In the rows, 128 means zero.
One turn moves each row of this set onto another row. After a few examples, where does it send each row asked below?
j_111: [118 150 122 165 158 142 116 103 149 136 139 107  98 127 154 137 102 130
 134 165 117 121 143 138 150 151 132 113 109 123]
j_388: [126 130 113 126 146 107 128 143 133 165 158 132  81 109 146 152 145 147
 163  97 120 139 125 100 126 107 126  92 125 136]
j_793: [120 128 102 109 134 111 115 103 131 130 163 116 123 118 145 160 114 132
 142 144 137 151 155 134 165 110 135 146 121 125]
j_623: [116 132 115 131 124 120 124 117 116 111 166  93 112  95 154 138 106 125
 137 167 154 140 156 130 147 105 131 108 107 141]
j_929: [129 129 115 129 149 110 126 139 133 167 154 132  83 107 149 148 146 142
 166  95 120 137 120  98 123 112 122  93 130 137]
j_802: [114 139 112 164 157 146 123 109 149 137 140 107  96 129 151 142  98 135
 130 167 114 115 145 131 142 160 125 110 104 115]
j_317: [123 124 107 125 145 109 132 148 133 166 159 132  80 111 143 155 143 150
 160  98 119 136 126  96 122 111 123  91 122 132]
j_566: [134 102 103 124 152 136 114  86 130 144 144 121 128 110 161 146 111 115
 157 138 132 124 126 110 132 153 101 148 142 117]
j_307: [114 150 118 162 154 140 119 108 149 134 143 106  96 129 150 141 100 135
 130 167 116 123 149 139 152 147 135 111 103 121]
j_266: [125  94 103 144 115 141 151 132 140 130 159  94 100 105 158 156 137 142
 138 150 118  88 131 109 142 163 101 119 115 112]
j_47: [112 144 112 161 154 142 124 112 148 134 143 106  95 130 148 144  98 138
 127 168 115 120 150 135 147 153 130 110 100 116]
j_869: [128 133 125 138 107 117 136 127 142 119 167  91 103 104 157 152 148 139
 139 147 127 117 143 139 180 118 136 124 115 136]
j_18: [142 131 138 149 118 126 126 108 142 127 153  94 109  96 172 136 151 122
 154 140 127 107 123 133 170 134 123 129 135 141]
j_422: [129 133 129 142 135 127 113  98 116 117 153  95 117  88 168 123 110 108
 152 160 154 133 137 126 141 118 121 112 126 148]
j_642: [125 120 106 127 147 113 133 146 133 167 156 132  80 110 146 154 143 148
 162  98 118 132 122  92 117 118 117  91 125 130]
j_249: [126 123 111 129 145 114 130 135 127 167 150 137  88 100 151 150 151 142
 163  94 120 132 117  89 116 117 116 100 129 125]
j_291: [107 109  96 130 123 130 138 129 115 113 168  93 107  99 147 148  98 135
 129 172 148 128 158 115 129 124 116 102  97 125]
j_469: [116  96  98 139 134 144 136 118 115 121 157  96 110  94 157 139  97 124
 139 168 146 113 140 102 112 149  97 104 111 122]
j_875: [127 131 116 128 144 110 127 133 128 165 150 136  88  99 151 149 153 141
 164  93 122 138 119  95 123 109 123 101 129 130]
j_686: [101 128  90 133 128 133 140 136 143 116 183 110 106 108 137 151 101 143
 151 137 116 104 151 111 107 132 115 117  86  96]
j_526: [118  88  82 116 143 136 130 107 129 141 154 119 121 118 147 163 104 133
 142 146 128 122 141 103 127 155  99 142 122 102]
j_653: [122 120 105 125 142 114 134 142 127 166 153 136  85 102 146 155 149 147
 158  96 120 133 122  88 114 117 116  98 123 122]
j_342: [129 111 118 146 141 142 121  99 115 124 148  97 116  88 170 124 104 108
 153 160 149 116 128 109 119 145 101 110 129 136]
j_399: [116 123 102 145 141 146 130 116 143 125 168 113 112 100 153 135 103 125
 166 130 115  90 128 102  93 154  98 122 108  99]
j_13: [129 122 112 130 150 114 129 140 133 169 153 132  82 108 149 149 144 143
 165  96 119 132 118  93 117 118 117  92 130 133]
j_474: [123 132 112 124 141 107 129 139 128 163 155 135  87 102 146 154 152 146
 159  95 122 141 125  97 126 103 127  99 123 129]
j_787: [118 144 118 166 160 146 119 103 149 138 137 107  98 127 155 137 100 130
 134 165 115 116 141 133 143 160 125 112 109 119]
j_102: [119 125 106 123 140 109 134 144 127 163 156 135  85 103 144 157 149 150
 155  97 121 137 127  93 121 108 123  97 119 123]
j_391: [140 107 124 153 123 141 135 112 141 134 149  96 107  97 172 139 145 124
 153 141 121  89 115 115 147 162 102 126 135 126]
j_320: [106 157 108 129 123 117 127 129 144 110 188 108 109 106 138 146 109 139
 153 135 122 123 157 132 132 102 138 121  89 113]
j_723: [135 127 116 120 146 120 104  83 131 138 150 119 129 109 160 145 118 114
 157 137 137 142 135 128 156 125 123 151 142 131]
j_216: [117 110 104 134 105 126 152 142 140 121 170  92  98 109 148 163 139 151
 129 153 121 105 148 125 163 135 122 118 103 118]
j_692: [123 169 130 141 134 119 110 105 145 115 174 110 117  97 155 127 117 118
 171 125 125 122 138 135 135 105 137 129 112 127]
j_188: [110 104  81 106 133 121 131 117 129 132 166 116 118 122 137 171 105 144
 132 150 132 139 159 119 147 128 120 140 109 108]
j_601: [130 148 127 150 145 137 112  97 145 124 163 113 118  93 164 120 113 109
 179 122 120 102 120 117 110 137 112 129 124 119]

j_469 goes to j_422
j_18 goes to j_216
Where do these go?
j_601 goes to j_320
j_188 goes to j_566
j_929 goes to j_317
j_111 goes to j_47
j_875 goes to j_102

One turn moves each row of this set onto another row. After a few examples, where does it send each row asked below?
j_256: [139 120 117 158 123 146 159 133 148 106 133  80 100 140 130 102 116 102
 108 155 121 112 140  93 130 125 155]
j_863: [107 143 118 140 108 142 134 108 133 135 108 122 109 153 120 111 127 105
 144 164 102 104 127 109 149 135 167]
j_83: [166 116 129 114 123 153  99 112 125 123 115 100 154 143 105 111 148 134
 124 143 160  99 133 113 145 104 121]
j_330: [162  86 126 113 145 139 111 120 138 125  97 113 130 151 115 113 159 103
 129 143 105 111 146  94 126 130 111]
j_659: [121 139 121 141 116 127 139 103 141 123 117 121  99 151 115 122 122 100
 148 168 111 101 124 116 160 129 167]
j_90: [170  98 129 132 115 146 117 122 155 112  77 126 142 113 110 118 133 141
 139 142 133 107 110 110 120 116 123]
j_857: [135 117 121 156 116 145 154 121 144 115 128  79 106 149 139 101 120  96
 113 143 125 117 136  93 143 126 163]
j_512: [135 137 121 171 135 123 138 115 136 131 130 112 111 149 107 135  92 139
 132 176 136 102 160  83 138 114 132]
j_778: [122 133 131 145 112 135 144 107 131 135 125 125 104 145 113 112 118 108
 152 168 109  94 126 117 160 138 162]
j_933: [162  97 131 135 113 152 113 124 157 119  70 126 146 127 100 130 130 134
 135 151 138 122 106 103 131 121 120]
j_364: [163  99 126 111 153 136 113 126 146 129 109 112 143 141  96 102 168 117
 134 144 125 118 146  87 117 126 120]
j_440: [129 148 124 148 113 133 129  93 130 130 120 123 104 147 109 117 126 105
 149 172 108  95 119 114 149 131 169]
j_710: [153 136 112 164 137 115 146 110 132 126 126 117 121 155 115 133  83 134
 132 176 137 109 157  90 128 118 133]
j_434: [158  91 128 124 145 141 107 128 132 132  96 118 144 145 100 110 165 105
 136 148 118 124 138  84 115 134 121]
j_271: [138 143 112 168 131 113 151 114 125 127 127 115 117 147 106 137  95 129
 139 179 144 107 156  88 133 110 137]
j_573: [158 123 117 108 116 143 115 129 124 123 109  99 163 137 101 123 139 136
 113 142 155 112 129 108 134 101 104]
j_654: [154 107 122 107 139 131 107 127 141 129 107 106 148 131 109 108 168 108
 132 134 111 117 141  94 117 128 114]
j_896: [129 149 124 142 108 130 133 105 134 128 114 130 105 151 115 115 124 105
 153 174 108  99 125 124 155 128 161]
j_706: [134 139 107 155 126 115 135 119 136 127 123 118 124 139 106 140  85 136
 134 190 135 116 158  93 137 122 134]
j_124: [167 113 120 111 117 152 116 119 130 130 106  95 159 141  93 129 144 138
 121 146 146  98 135 120 142 100 115]
j_580: [140 135 116 163 133 113 142 117 138 117 132 110 119 143 116 141  92 136
 126 179 139 106 165  83 133 123 129]
j_255: [132 123 118 158 114 129 159 122 151 115 130  73 119 133 135  99 122 102
 109 151 132 126 150  86 134 121 148]
j_976: [164  96 125 119 152 131 101 125 123 123  98 120 135 141 100 100 157 117
 127 144 116 114 139  91 111 125 117]
j_698: [149 131 121 173 129 121 141 116 140 124 129 104 121 139 111 137  84 129
 127 180 142 113 158  82 129 123 136]
j_202: [148 139 110 167 132 108 142 115 132 125 126 108 118 152 115 133  97 138
 137 182 145 110 160  89 132 114 126]
j_862: [162  93 117 118 148 136 110 127 135 118 107 112 144 141  98  99 152 112
 144 137 114 120 145  84 109 128 113]
j_156: [167 115 118 125 124 152 114 122 123 127 112  97 169 143  95 115 148 133
 118 142 144 110 136 112 130 110  99]
j_329: [164  99 121 115 140 144 105 130 153 122  98 120 141 138 110 102 166 114
 133 137 110 120 138  93 130 130 111]
j_634: [149 122 110 153 118 140 157 121 145 114 128  75  95 133 142 102 122 102
 123 144 125 120 138  88 138 118 155]
j_588: [160 103 130 128 105 144 114 118 162 105  77 126 138 121  99 114 135 132
 143 137 130 112 104 100 134 111 122]
j_681: [160 110 122 129 109 141 111 122 150 114  83 134 145 125  92 119 152 144
 132 155 140 110 102 101 136 116 115]
j_714: [120 136 120 148 116 137 129 108 121 138 119 131 103 148 108 126 117 107
 153 175 108 101 128 106 154 132 168]
j_739: [112 143 123 146 110 131 139 108 128 123 118 133 106 145 118 120 128 102
 140 169 115 102 130 116 160 139 162]
j_45: [142 127 112 160 121 138 154 127 149 109 126  73 101 140 138  97 128 100
 120 147 120 123 139  98 127 119 152]
j_877: [128 123 118 157 120 142 162 126 144 108 133  81 105 137 138  97 125 103
 117 143 125 120 133  93 134 126 154]
j_947: [130 130 116 161 122 143 152 125 152 106 127  80 103 134 140 109 119  98
 110 147 125 125 149  97 137 132 148]
j_347: [141 133 116 157 125 142 159 124 149 113 125  69 100 142 134 107 113  96
 124 148 124 118 146  93 127 126 148]
j_537: [161 115 117 115 113 148 105 114 120 118 114 103 164 151  91 120 144 132
 125 147 152  93 134 108 140  99 116]
j_581: [131 141 113 171 130 119 144 116 125 127 124 114 120 139 113 141  95 134
 134 175 142 113 162  91 133 128 128]
j_662: [165 121 136 125 122 163 117 112 122 126 113  94 157 146  93 113 135 123
 116 150 160 114 131 113 132 103 103]
j_842: [149 117 127 120 118 134 112 122 164 116  78 138 148 127 104 123 143 141
 137 144 134 114 106 101 124 119 120]
j_432: [155  96 124 137 118 147 119 117 156 114  86 137 135 118 101 130 150 141
 148 160 143 114 103 101 126 112 126]
j_854: [158 105 133 124 116 143 124 123 157 118  69 127 134 129  92 113 141 141
 133 142 130 116 102 100 124 117 120]
j_728: [117 149 128 143 111 138 134 105 125 131 119 129 104 144 112 121 117 110
 149 168 103  98 130 115 156 133 157]
j_523: [164 105 126 119 117 155 107 122 124 128 112  95 164 146  99 127 149 121
 115 149 157 111 136 107 148 104 118]

j_976 goes to j_90
j_432 goes to j_662
Where do these go?
j_434 goes to j_933
j_863 goes to j_706
j_440 goes to j_710
j_580 goes to j_877
j_947 goes to j_739
j_124 goes to j_364
j_329 goes to j_681
j_778 goes to j_512
j_714 goes to j_698
j_588 goes to j_537
j_654 goes to j_842
j_347 goes to j_659
j_202 goes to j_45

